128 stands for zero in the data rows.
Here are some points:
[129, 127, 125, 122, 122, 127, 117, 113, 105, 96, 109, 107, 101, 108, 104, 100, 99, 109, 108, 106]
[127, 128, 131, 120, 106, 117, 113, 126, 123, 138, 127, 143, 138, 132, 132, 126, 113, 124, 114, 109]
[134, 129, 120, 124, 121, 102, 99, 105, 86, 64, 73, 62, 63, 49, 73, 73, 86, 97, 86, 97]
[130, 136, 136, 127, 112, 115, 112, 112, 111, 104, 106, 105, 113, 117, 105, 106, 94, 89, 84, 89]
[127, 124, 123, 121, 112, 105, 101, 93, 88, 72, 81, 78, 80, 81, 100, 101, 114, 121, 129, 133]
[127, 125, 130, 127, 152, 147, 151, 149, 137, 118, 134, 148, 147, 133, 136, 134, 138, 165, 151, 160]
[123, 125, 125, 120, 118, 106, 96, 87, 81, 72, 75, 74, 78, 71, 61, 68, 71, 71, 78, 82]
[127, 125, 125, 125, 106, 107, 101, 86, 85, 75, 87, 89, 74, 87, 85, 85, 75, 69, 76, 76]
[126, 125, 127, 118, 104, 107, 96, 93, 94, 85, 76, 73, 67, 69, 77, 83, 96, 118, 123, 134]
[128, 129, 131, 129, 139, 110, 105, 114, 111, 89, 86, 88, 84, 81, 111, 118, 139, 150, 162, 179]
[131, 130, 126, 127, 134, 121, 120, 126, 117, 100, 105, 98, 98, 118, 126, 160, 171, 182, 179, 194]
[125, 120, 123, 127, 127, 136, 135, 116, 113, 120, 118, 120, 111, 127, 118, 138, 132, 137, 152, 156]
[124, 128, 119, 116, 111, 113, 106, 99, 97, 106, 93, 80, 85, 113, 108, 115, 111, 91, 104, 106]
[131, 130, 128, 122, 134, 110, 96, 100, 91, 97, 78, 80, 85, 69, 78, 76, 81, 98, 77, 77]
[128, 127, 129, 134, 130, 140, 142, 146, 163, 192, 188, 181, 178, 197, 178, 170, 165, 141, 157, 151]
[126, 128, 129, 118, 115, 106, 94, 97, 90, 78, 73, 68, 71, 65, 80, 104, 113, 120, 118, 124]
[121, 125, 125, 121, 132, 102, 90, 84, 82, 63, 73, 74, 76, 55, 67, 60, 66, 59, 75, 70]
[129, 125, 124, 127, 123, 109, 95, 75, 91, 80, 77, 65, 66, 64, 63, 67, 91, 99, 106, 104]
[125, 125, 127, 119, 108, 104, 93, 97, 87, 68, 77, 75, 79, 71, 90, 98, 103, 96, 99, 103]
[119, 124, 130, 128, 118, 134, 134, 134, 133, 131, 130, 131, 135, 128, 137, 136, 142, 128, 139, 141]
[130, 126, 124, 126, 129, 107, 109, 115, 104, 67, 88, 89, 84, 61, 97, 89, 112, 96, 128, 149]
[130, 131, 138, 137, 143, 165, 178, 175, 202, 227, 223, 225, 215, 222, 197, 199, 181, 176, 171, 164]
[126, 126, 139, 146, 163, 199, 219, 230, 247, 234, 235, 245, 242, 199, 219, 207, 200, 199, 192, 187]
[128, 135, 138, 160, 162, 162, 203, 212, 224, 217, 229, 234, 241, 221, 225, 215, 211, 201, 194, 194]
Then 12 other points, each followed by its number:
[134, 135, 143, 141, 133, 165, 182, 210, 211, 202, 216, 212, 221, 220, 212, 211, 199, 209, 180, 187] 0
[124, 127, 129, 122, 94, 111, 111, 115, 95, 97, 95, 89, 98, 112, 97, 117, 124, 120, 135, 136] 1
[126, 128, 130, 132, 128, 133, 137, 137, 146, 175, 181, 189, 187, 185, 175, 166, 159, 139, 147, 138] 2
[124, 125, 121, 122, 132, 117, 113, 84, 102, 133, 115, 114, 115, 141, 117, 128, 124, 121, 133, 121] 3
[131, 128, 122, 120, 118, 106, 100, 94, 90, 81, 82, 81, 77, 76, 75, 71, 78, 89, 67, 65] 4
[125, 124, 123, 158, 157, 222, 243, 238, 230, 237, 238, 237, 224, 231, 214, 206, 199, 179, 188, 180] 5
[129, 129, 125, 116, 114, 110, 107, 109, 105, 124, 95, 95, 104, 103, 93, 104, 86, 91, 80, 81] 6
[124, 126, 126, 119, 126, 114, 109, 105, 106, 106, 96, 106, 106, 84, 114, 111, 125, 137, 126, 123] 7
[126, 128, 130, 127, 110, 118, 122, 129, 132, 123, 132, 133, 143, 159, 157, 159, 166, 167, 159, 158] 8
[138, 139, 138, 128, 124, 116, 115, 138, 127, 113, 108, 99, 96, 79, 94, 89, 80, 81, 60, 75] 9
[128, 129, 127, 122, 116, 111, 106, 109, 111, 127, 101, 100, 103, 105, 102, 108, 94, 93, 87, 84] 10
[123, 124, 124, 127, 134, 128, 130, 120, 123, 103, 113, 111, 114, 127, 128, 133, 138, 134, 165, 175] 11
Which three of these numbered points are nearest to each point below, ignoring the 2 directions in which the first points spread most? Their numbers follow each, nearest first.
[132, 131, 128, 126, 112, 117, 130, 134, 145, 154, 153, 158, 152, 165, 149, 152, 133, 136, 117, 118] > 8 10 0
[127, 127, 126, 117, 107, 105, 103, 91, 95, 105, 81, 84, 84, 87, 80, 78, 69, 79, 72, 65] > 6 10 4
[129, 128, 133, 152, 206, 241, 252, 255, 243, 243, 245, 247, 228, 236, 220, 215, 202, 203, 192, 189] > 5 9 4
[129, 124, 122, 119, 91, 118, 115, 101, 103, 116, 102, 97, 85, 127, 111, 120, 116, 125, 129, 122] > 1 8 10
[127, 124, 123, 127, 108, 127, 133, 122, 137, 126, 148, 146, 148, 150, 137, 127, 127, 123, 112, 108] > 8 0 1
[123, 121, 127, 135, 126, 153, 179, 169, 182, 167, 177, 180, 173, 169, 161, 154, 153, 155, 144, 139] > 4 0 7
[132, 129, 132, 159, 217, 237, 250, 253, 255, 255, 254, 248, 242, 244, 235, 222, 216, 210, 203, 194] > 5 9 4
[130, 133, 129, 127, 161, 173, 166, 173, 176, 183, 167, 166, 189, 175, 185, 190, 198, 209, 200, 204] > 6 7 4
[126, 124, 123, 114, 94, 105, 96, 80, 79, 83, 73, 65, 63, 84, 68, 83, 74, 70, 83, 80] > 1 10 6
Now 12 new points, numbered from 0 again:
[124, 123, 130, 129, 130, 128, 129, 110, 135, 131, 117, 123, 128, 117, 125, 132, 154, 164, 181, 186] 0
[129, 126, 122, 124, 123, 110, 103, 94, 96, 94, 83, 76, 80, 84, 91, 102, 126, 140, 144, 142] 1
[126, 129, 131, 125, 108, 108, 105, 109, 140, 151, 173, 181, 178, 184, 171, 166, 160, 120, 141, 137] 2
[123, 126, 127, 131, 148, 158, 156, 159, 156, 167, 147, 146, 144, 144, 143, 163, 164, 166, 177, 164] 3
[134, 130, 129, 123, 130, 121, 115, 135, 123, 107, 122, 127, 141, 132, 129, 116, 116, 125, 101, 104] 4
[130, 130, 132, 127, 130, 123, 122, 129, 142, 155, 146, 137, 147, 147, 143, 137, 129, 122, 121, 119] 5
[131, 128, 125, 124, 114, 115, 119, 129, 113, 112, 122, 115, 114, 121, 117, 110, 97, 86, 85, 89] 6
[126, 129, 130, 158, 189, 221, 242, 245, 245, 253, 241, 237, 227, 236, 220, 215, 204, 196, 194, 186] 7
[134, 140, 137, 137, 135, 119, 120, 133, 129, 133, 161, 163, 170, 150, 157, 144, 147, 137, 128, 127] 8
[129, 124, 121, 123, 131, 105, 99, 76, 87, 82, 78, 82, 89, 79, 82, 85, 99, 98, 97, 96] 9
[123, 125, 128, 121, 119, 102, 95, 99, 89, 86, 80, 81, 69, 70, 86, 97, 102, 84, 106, 107] 10
[119, 125, 127, 123, 130, 124, 111, 100, 103, 127, 113, 122, 128, 130, 128, 126, 126, 124, 148, 142] 11
Which three of these numbered points are nearest to each point below, ignoring the 2 directions in which the first points spread most? Their numbers follow each, nearest first.
[122, 125, 116, 121, 97, 103, 99, 73, 76, 90, 78, 59, 44, 76, 69, 79, 75, 45, 74, 72] > 10 6 3
[123, 127, 131, 143, 177, 199, 210, 213, 218, 211, 205, 206, 210, 190, 194, 187, 187, 183, 174, 169] > 7 3 10
[134, 130, 124, 136, 144, 135, 131, 107, 101, 108, 116, 107, 99, 153, 135, 136, 147, 142, 176, 199] > 11 5 9
[129, 132, 126, 135, 163, 186, 229, 248, 231, 218, 223, 215, 228, 221, 205, 194, 186, 186, 168, 167] > 7 3 6
[128, 133, 130, 130, 126, 118, 121, 119, 127, 167, 175, 184, 193, 203, 182, 177, 167, 146, 156, 146] > 2 11 8
[130, 127, 134, 140, 116, 139, 158, 177, 198, 213, 202, 198, 189, 199, 190, 197, 180, 176, 167, 169] > 5 1 10
[125, 127, 131, 135, 142, 144, 145, 149, 148, 139, 138, 136, 135, 126, 143, 155, 169, 163, 181, 188] > 10 3 1
[125, 130, 120, 123, 127, 120, 120, 123, 110, 113, 109, 105, 103, 119, 120, 117, 119, 115, 118, 119] > 6 10 5
[134, 132, 132, 133, 125, 125, 129, 139, 145, 151, 173, 182, 184, 171, 174, 155, 158, 167, 146, 143] > 8 4 5
